Rotation paths and how fast each direction turns (deg/step)
Each turn is a multiple of 5 degrees from 10 to 175, or 0.
Each row of a path follows its step; steps can be skipped.

step 0: [  7  -1   9  -9   6  -6  22  -3  -6  -4  16   1  -8 -13  -5   6  -6  -5
  20  -8  -1   9   4   4  -1   2   0 -10   7  14   0  -8  -1   8  12  10
  15   2   8   9  -6   6 -14   2   0  -6   2   5   6   4   1  -7  -1   9
  -4   1  -5  -4  -7  -2 -11   8  12   3   0   0  -4   0 -13   7   3  -7]
step 2: [  2 -10   9   2  16  -9  -4  -4  -4  -7 -11  10 -13   2   7  -6  13  -8
   3   4   0 -11  -4 -13   1   1  -2 -10   4  -3  -9  -7   0  -6  -2  -5
   5  12   8   3   4  10 -15 -18  -9   5   8   3  -6  -4  -5   0   1  14
   8  16   4  -4  -4  -8   1   7   3  10  -5 -12   4   4   1  10   6  -7]
step 4: [ 23 -15   1   0 -11  -9  -4  -3 -16  -3   5  -5  -3  -5   3   4   4  -5
 -21   3  11  -6  -6  -3  -9 -12  12   0  -2  -2  -7   2   6   7   4  12
  -4  -1  -6  -4   5  -8  -5  -8   1   9   8   8  -4 -10   8   5  -4   3
  -3  -2  -5  -4 -18 -10  -7   0   5   3  -3   0 -11   7  -8   5  -4   6]
step 11: [  6   4   4  -8  -4  -9   3  -2  -1 -14  -6   1  -5 -10 -12   3  -2  -5
 -10   1  12   1  -3 -16 -21   8  -2  -3  -2  -6   7 -11 -11  -6  -4  -1
  -1   5  -2   0  -7   0   3  -3  -4   4   3   9   2   7   4   7  -3  21
   2  11   9 -10  -1  -8  -3  -8  12   9  -2  -4  -1   5   0 -13  16  -8]
step 16: [ 15  -6   0  -3  -1  -1  12  -9  -1   2   2  -5  -3   2   3  -2   3  -6
  10  -8   0   4  -3   2   2  -3  -2 -11   3   9   4 -19   4  18   4   9
 -18  -6   2  -6  -5  -4 -16   0  10   9  13   5   4  11   8   6   5  15
   4  -4  -2   6 -11  -1 -12   4   2   4   2  13 -10  -2 -12  -4   9   2]
step 17: [  8  -6  -1   3  12   1   4  -5  11  -7  -5  10   2  -6   7  -6   9   0
  -2   4  -9  -6   7  -9  -8   8   2  -4  -2   3   0 -19   5  17   6  -7
  -1  11  -1   4   0 -11  -7   1   8   8   6  17  -7  11  -3  -6  -2  12
  -3   7 -15  -2  -2  -8   7   9  -4  20   7  -5   2  11  -5  -4  -2  -3]
step 19: [  9  -2  -3 -14  -1 -14   9 -11  -5 -16  15  -5  -8   7  -3   0   3  -3
   2   5   8   6  -3  -1  -7  10  -1  -2  15  -1  -9  -9  10   6   4  14
   1  -4  -4 -10  -1 -10  -5  -2  -6   2  20   4  -2   4   8  -7   5   5
  -5   5  11  -8  -4  -8   2  -4  17   6   0  -2 -13   3   2  -2   6   9]
step 23: [  6  -2   7  16   3 -11   4   3 -26   5  -6   9  -4 -10  -5  -3  -6 -14
  -5  -2  -6   8   1  -9  -5  -6  11 -14  -9   4   6  -2  -3   2   4   3
  -1  15 -15   4  -8   8  -6 -10  -5   1  11  12 -11   2  11  -2  -4  10
  11  -2  -4  -5   7  -5   5   0   3   8   2   0  -5   0  -7   1   4  -3]
step 29: [  1   5   3   1   9  -2   1  -4 -14   0   1  -1  -6 -10   9  14  -1   0
  -8  -5   8  -9   4  -5   0   0 -11 -11 -13 -12  -4  -8  -6   5   6 -13
  -1   2 -11   3  -5 -16  -1   4   3   5  -6  10  -5   2  10 -15   3  13
  -8  -5  -6  -1  -6 -12  -9 -13   6  12 -10  11   5  13   5  -5  -2   1]
step 31: [  6  -6   8 -10  -1  -8  12  -6  -3  -3  -1   8 -14 -10 -11 -10   3 -11
  15  -5  -9  16   0  -5  -7  -4  -2  -9   6  -8  17   1   3   2  11   7
  -5  -5  -4   9  -8  -4   5  -7  -9  -5   6   8   6   8  10  -5   2   5
   8   2   3   0   2  -5 -12 -14   5   0 -14   5  -3   2 -14  -1   6   3]
Directions:
[-4  0  1  0  2  0 -1  2  0  0  0 -1 -3  1  3 -1 -1  1  3 -1  0 -2  3  3
  2  1  0 -3  2  4 -5  2 -2 -2 -1  1  1  0  0 -1 -2 -1 -3  0  2 -1 -1 -4
 -2 -2 -3  0 -1  0  2 -2  2  0 -2  1  1 -2  2  0 -1  0  0  2 -1  0  2  0] | 55
[ 2  0 -3  2  2  0  0 -1  1 -2 -1  1  1 -2 -3 -1 -2  3  3  0  1 -3 -1 -3
  3 -3 -2  1 -3  1 -3 -1  1  2  1 -2  1 -2  2  1  1 -1  1  1  1 -1 -1  2
 -1 -1  1  2 -2 -1 -3 -2  0  2 -3  0  1 -1  3 -1  2  1  3  1 -2  1 -1  0] | 90
[ 3  2 -2 -2 -2  1 -2 -2  1  0  0 -1  0  1  0 -2 -3  1 -1  2 -1 -1  1  1
  0  2 -3  2 -2  1  1 -3  0  0 -2  0 -1 -1  3  0  0  1 -2  0 -3  1  2 -3
 -2 -6  0  0 -1  3 -1  2 -1 -3  0 -3  1  0  1  0 -2 -4  1  2 -1  0  1  2] | 45
[ 1 -4 -3  3 -1  1 -4 -1  1  3 -2  2  2  3  3 -1 -2  1 -2 -2 -1  1 -4  1
 -2  1  1  0 -1  2 -3  3 -2  3  3  0 -1 -2  1 -1  1  2 -1 -2 -1  1  2  0
 -1 -1 -2  2  0  1  0 -2 -3  0 -1  2 -1  1 -2  1  0  2 -2  0 -1 -1  0 -1] | 35
[ 1  3  1  1  1  2  2  1 -2 -1  0  5 -2  2 -1 -2 -1 -1  2  3 -2  2  0 -1
  2 -3  2 -3 -1  1  1  2 -1 -4 -1  2  1 -2  0  2  2  4 -2  2 -1 -1  0  0
  0 -2  1  0  1  0 -1  0 -3  2 -1  2  1  2 -2  3 -3 -2  1  0 -1  0 -1 -3] | 140
[ 3 -2  2 -1  2  1  0  1  0 -1  2 -1  0  0 -1 -2 -2  0 -1  0 -3  1  0  0
 -3 -1  3  2  0  1 -1  2  1 -2  1 -4 -3  3 -1  0 -2 -3  3 -2  1  1 -1 -1
  0  0 -1  1 -1 -4  0  1 -1  2  0  0  3 -3 -2  2  0 -3 -1  1 -4  2 -3  1] | 135
